Where one turn sends some rows of the set: a few examples, then the rows asked:
z271: [  7 -14  15   9  16 -15  17  -1 -24  16  17 -13]
z188: [ 10 -13  -9   3   3   0  -2  11 -25 -14   2 -26]
z110: [-21  10   5  -5  25  12   1  10  -4  -3 -20  -3]
z516: [ 33   3   5  -3  -5   1  -9   4 -21  -2 -39  19]
z125: [ 13 -19   9  -2 -10 -21  18   4   0  -6 -11  36]
z939: [ 29  -3  19  18  -9  -2  25   5  15  22 -10  -3]
z87: [ 20   3   3 -12   9   2 -18  15  -8 -24 -16  22]
z873: [ -1  21  24   3  11  -8   4 -10  32   2  -1   0]
z651: [ -6  34   8  21  -2  -4 -10 -13  12  15   0  -1]
z357: [  0  19  14   0 -15 -19   0 -11  -2 -29  12  13]
z226: [  0  20  23   3   6 -11   7  -9  33   0  -4  -2]
z6: [-16   2   0  -4   5  -6   0  -5 -21 -13 -10 -27]
z758: [ 11   6  -4  28 -21   7   5  15 -17   9  16   7]
z330: [ 30  -3   9  15 -30 -10  17   3 -19  -8   5  12]
z295: [ 24 -18   8   2   1 -19  13   6  19   4 -15  31]
z510: [  2  -2  16   4   8 -22  11 -21 -31  14  12 -12]
z495: [ -8   2  15 -16  17   9  -1  19   3 -11 -23  16]
z526: [  9   8   4   9  10  10   6   0 -18  20 -43  -6]
z471: [ 21  23  26  -7   0  -6  -7   5 -24  17 -36   8]
z244: [ 23  -5  10   6  24 -18  -2  -9  -9  13  23 -15]
z65: [ 18   8  12   5  20 -28  -8 -25 -18   7  12 -12]
z25: [  5   8   0   3  11  -8  -5 -15  -8   5 -25 -35]
z292: [  3  19  14   2 -14 -18  -4 -12  -5 -28  14  15]
z762: [ 27  -3  20  18  -7   2  25   5  14  25 -10  -1]
z170: [  5   2  16  -6   3   8   9   7  -9  11 -47  13]
z623: [21 16  3 31 -3  7 -1  8 11 27  2 -3]
z493: [  4  -5  11  -7  -6 -29   7 -11   5 -10 -17  36]
z127: [  7  -1  16   7   6 -25   8 -21 -34  10  10 -11]
z730: [ 29  -7  -8   9   9  -2  -8   3 -12   3 -13 -32]
z499: [-10  15  30 -14   6   2   6  21 -19  11 -21   7]
z720: [ 38  17  14  -7   7  -4 -23  20 -16   0 -13  12]
z680: [  6  -5  -6  19 -26 -10   1   4 -18  -3 -21  31]
z149: [ 30  -4  10  16 -30  -7  16   2 -23  -6   4  13]
z538: [ -2   5  -1  12   9  -5 -10   7  31   5 -18  21]
z311: [  6   7  -9  -2  16   7 -19  15 -19 -26  -3   7]
z432: [  8 -14  12   6  15 -14  14  -3 -21  15  23 -12]
z321: [-14  25   3  18 -20  -5  -3  -5 -15  -5  14  10]
z665: [  7   9  19 -15  13   4 -10  35 -12  -7   1  13]
z972: [  7 -12  -2  22  -8   2  10  17   9  18 -24  21]
z500: [ 16  -3  12  -4   5 -26   4  -9  22   0 -19  30]
z728: [ 35   6 -10  10   2   4 -13   5 -32  -5 -25   4]
z238: [ 18   6  12   5  16 -27  -4 -27 -19  13  12 -14]
z664: [ -3  13  -6   9  -8 -15 -19  -6   5 -15 -14  31]
z967: [ 19  -6  12   9  29 -17   0  -5  -6  14  21 -17]

z516 goes to z87
z244 goes to z432
z271 goes to z127
Where do these go?
z972 goes to z680
z873 goes to z762
z226 goes to z939
z188 goes to z6
z110 goes to z526
z493 goes to z500
z499 goes to z471
z651 goes to z623

Where one turn sends some rows of the set: a few examples, then the rows asked:
z813: [ 11  27  10  16 -16  -6 -12  13 -12 -29  -9   1]
z507: [-20  33  -5  33 -17  -1  -6  15  21 -31  -2  15]
z983: [-10  -1  -5   1  33 -27   3  -9   7 -46 -13  15]
z998: [-23  12  19   7   5 -28  -4  10  35 -37   2  22]
z867: [ -7   2   3   8  11 -11  23  13  35 -19  11  17]
z625: [-25  22   9 -18  20 -30   0 -15  -7 -37  -5  33]
z296: [  0  -7   7  -7  20  -3  15 -30 -22 -38 -10  10]
z521: [-13  17  -6   2  19   2  23 -12  29 -21   4  10]
z910: [  3   6  29  -5   0 -36 -14   9   2 -37  -7   7]
z407: [-30   4  14  33 -19   9   4   0 -21  -5   3   7]
z158: [-16 -14  17  19  40  -8  27  -2   8 -26  -2  16]
z712: [ -9   1  16  14  -1 -15 -13 -23 -29 -45 -11  26]
z817: [  6  10  -1 -20   8 -31   7   1   2 -46  -6  22]
z440: [-30   0  -6  18  21  -2  21  16  14  -9  -2   2]
z111: [-46   6  12  33  21   1  16   5 -12 -10   3  30]
z208: [ -8  20  14  10 -16  -6 -13   6 -29 -41 -10  35]
z558: [-4 14 22 38  4 20 17  3 -3 -9 -5  5]
z198: [-29  14  -4  11  -1   7   0 -19 -35 -22  -5  24]
z792: [-17  12  18  38 -10   9   2  21   0 -12   8  27]
z294: [-12  18  39  18   4  -8  -4  -2 -36 -26 -13  26]

z208 goes to z817
z625 goes to z521
Where do these go?
z296 goes to z158
z407 goes to z712
z507 goes to z813

